(in the rows, 128 means zero)
First come named turns, each shown by rows before and after it. For each pair of rows after them, which turns, in which order, take the first row to the second? The first pair is done for you.
fovun:
[150 109 117 125 165 150  82  69 105 137 143 105 152 115 141 104 134] => [136  92 133 138 142 149  80  48 101 119 159 121 135 133 136 119 121]
[145  90 139 134  71 153  73  84 135  91 115 134  81 159 162  93 164] => [146 120 126 110  67 149  73 112 138 110  87 131  99 158 153  68 173]
[132 105 122 157 141 140  83  99 116 126 151 118 141 130 150 120 122] => [126  97 132 144 112 139  84  98 119 103 142 127 116 140 148 113 113]
[169  94 149 106 117  96  89 133 137  81 111 171 115  90 128 133 148] => [163 107 135 106 124  79  86 139 145  92  99 172 124  72 122 115 144]
bofuf:
[135 127 104 117 136 137  74 113 113 138 143 115 156 107 130  94 134] => [147 128 103 110 129 129  77 112 115 141 144 112 154 114 130 102 146]
[132 141 117 151 153 124 114 122 134 132 170 122 152 123 120 137 131] => [132 145 118 148 153 125 120 134 141 140 159 131 154 113 116 140 139]
[108 148 133 105 100 100 161 129 140 143  93 137 137 140 118 112 143] => [ 73 131 122 126 100 119 139 112 129 118 104 142 134 155 129  98 110]
[105 139 108 122 148 139 128  99  88 133 103 138 181 117 104 141 150] => [104 130 119 145 141 151 109  72  80 127 125 141 170 130 112 145 136]
funo:
[169  94  99  74 101 132  77 140 121 109  89 125 171 146  98  88 111] => [208 101 109  94 134 111 163 155 122 132 113 125 151 137  90 170 135]
[168 127 161 171 138 126 102 125 127 128 115  91 180 142 136 147 127] => [165 125 172 151 100 120  97 120 137 116 103 104 170 159 133 138 134]
[159 154 120 106 142 124  69 144 161 158  88 104 180 142 121  77 187] => [185 149 134 102 128 102 139 155 171 167  96 111 159 142 100 135 215]
[159  70 150 144  94 135  63  80 118  84 159 127 110 165 153 135 138] => [183  72 149 150 119 127 115  94 117 107 183 127 105 152 150 183 154]
Then:
Each pair is 2 to 3 turns apart.
[106 168  96 152 138 112 112 181 149 162 118 144 161  85 105 103 148] => [149 144 127 152 114  95 150 173 152 162 146 148 131  96  94 168 175] => fovun funo funo
[139 106 137 138 111 127 150 119 134 107 152 124 115 146 132 164 140] => [123 107 138 123  88 135 114 121 128 102 137 131 116 144 137 129 130] => funo funo
[ 59 173 104 105 150 131 157 173 122 142  82 144 149 108 105  86  93] => [ 78 176 107 104 167 124 185 167 118 157  94 142 154 104 100 117  92] => funo funo
[106 111 131 148 132 141 115 110 121 107 153 140 123 134 142 116 103] => [120 112 129 150 148 136 138 114 114 123 165 135 127 128 144 146 113] => funo funo
[151 160 109  83 135 116 121 181 142 147  97 126 155 146 103  75 147] => [170  88 137 151 133 115 140 113 117 110 200 143 105 171 130 162 119] => fovun fovun fovun
[197 148 146 108 175 118 126 157 168 161 163 145 169 105 107 135 193] => [195 139 161  79 120 112 104 168 182 142 146 157 162 129  96 116 200] => funo funo
[154 168 110 125 208 142 139 130 171 145 109 122 182 116 126 143 157] => [165 163 132  97 147 119 159 142 187 125  95 130 146 145 112 157 181] => funo funo
[121 105 157 131  80 142 138 125 128  99 134 152  89 163 154 142 103] => [146 152 140  90 102 115 169 168 149 136  96 133 112 146 139 135 154] => bofuf fovun
[146 140 128 104  91 100 102 144 137 121 101 137 138 137 117 101 145] => [178 119 129 145 127 106 105 104 118 122 160 132 142 128 144 144 142] => fovun fovun fovun
[136 133  99  74 136  93 162 172 142 143 114 147 110 124 115 137 117] => [152 109 109 120 152  98 167 137 123 137 161 145 102 129 130 174 113] => fovun fovun fovun
[ 77 154 142 117 129 156 141 153 121 128  89 146 135 105 120  62  72] => [110 162 134 116 152 128 209 168 135 155  98 138 134  97 105 105 112] => funo fovun
[140 139 146  98 134 139  48 109 157 126 115 111 169 139 166  84 145] => [179 105 179 103  96 112 105 102 159 112 141 126 119 166 147 165 169] => fovun fovun funo
[172 122  99 136 186 127 125 134 131 178 163 124 161 123 135 143 182] => [105  84 116 181 145 146 105  97 106 113 191 155 120 142 146 122 102] => bofuf bofuf fovun
[112 149 119 119 147 126 111 147 114 143 120 115 146 112 128 102 132] => [ 94 140 125 117 103 131 118 152 114 115 120 127 117 124 119 110 116] => funo bofuf
[171 133 124 180 163 167 157 132 104 131 166 114 134 118 135 161 116] => [115 156 147 112  99 153 156 182 124 108  86 133 111 135  95 104 116] => fovun fovun fovun
[184 170 112  81  72 114 127 120 169 131 103 106 141 184 127 115 172] => [214 145 112 127 100 121 138  81 156 128 169 108 132 190 152 163 167] => fovun fovun fovun
[ 81 120 112 180 174 149 145 100  95 113 171 142 133  92 151 143  56] => [ 44 127 133 138 121 145 150 142 116  87 118 165  98 122 126 100  48] => fovun fovun
[100 145 122  92 117 131 119 144 146 105  99 140 118 143 106 105 120] => [124 151 116  84 130 116 136 148 150 132  99 124 133 137  97 124 149] => fovun funo
[151  80 161  88  79 107  83 112 135 117 133 132 112 144 148 132 170] => [116  85 167  93  66  95 137 131 132 108 123 145  93 144 131 151 146] => funo fovun fovun
[159  97 143 147  74 146 110  59 124 124 178 164 107 155 134 162 129] => [148 151 139  76  52 122 154 128 157 137  97 155 119 147  86 126 158] => fovun bofuf
[141 166 112 125 185 131 137 145 120 167 121 110 163  98 119 130 155] => [157 154 131  94 136 114 155 164 141 151 104 115 128 119 100 148 172] => funo funo
[137  88 153 140  98 130 194 116 118 127 149 177  96 138 143 222 137] => [ 74  86 127 167 114 174  92  84 100  96 148 169 125 134 170 127  80] => funo fovun
[159 103 128 127  72 116  96  99 129 120 163 144 106 168 136 173 152] => [ 83 166  95  82  83 135 102 169 135 133  86 144 144 129 114 103 121] => fovun fovun bofuf
[114 164  90 137 182 138 177 129 109 169 102 123 160  84 120 148 130] => [ 69 102 121 166 118 164  96  81 104 105 137 143 122 123 145 104  72] => fovun fovun funo
[ 59 162 102 135 129 181 109 129 100 116 138 118 148 111 141  63  87] => [ 69 140 103 164 136 183 117  98  91  98 171 132 136 120 157  96  75] => fovun fovun fovun
[ 97  73 123 185 151 156 100  93  70 133 170 149 149 133 114 107  85] => [138 102 106 166 199 141 147 120  77 185 161 133 182  98 103 136 129] => funo bofuf funo
[151 135 135 104 126 115 127 135 135 146 111 134 130 136 117 135 158] => [132 115 147 136 118 119 152 122 123 118 131 147 100 134 124 158 124] => bofuf bofuf funo
[187  96 133 148 143 104 154 115 120 169 183 142 113 136 126 193 156] => [136 111 156  86  61  96 154 158 143 131 118 170  76 157  91 157 145] => fovun fovun
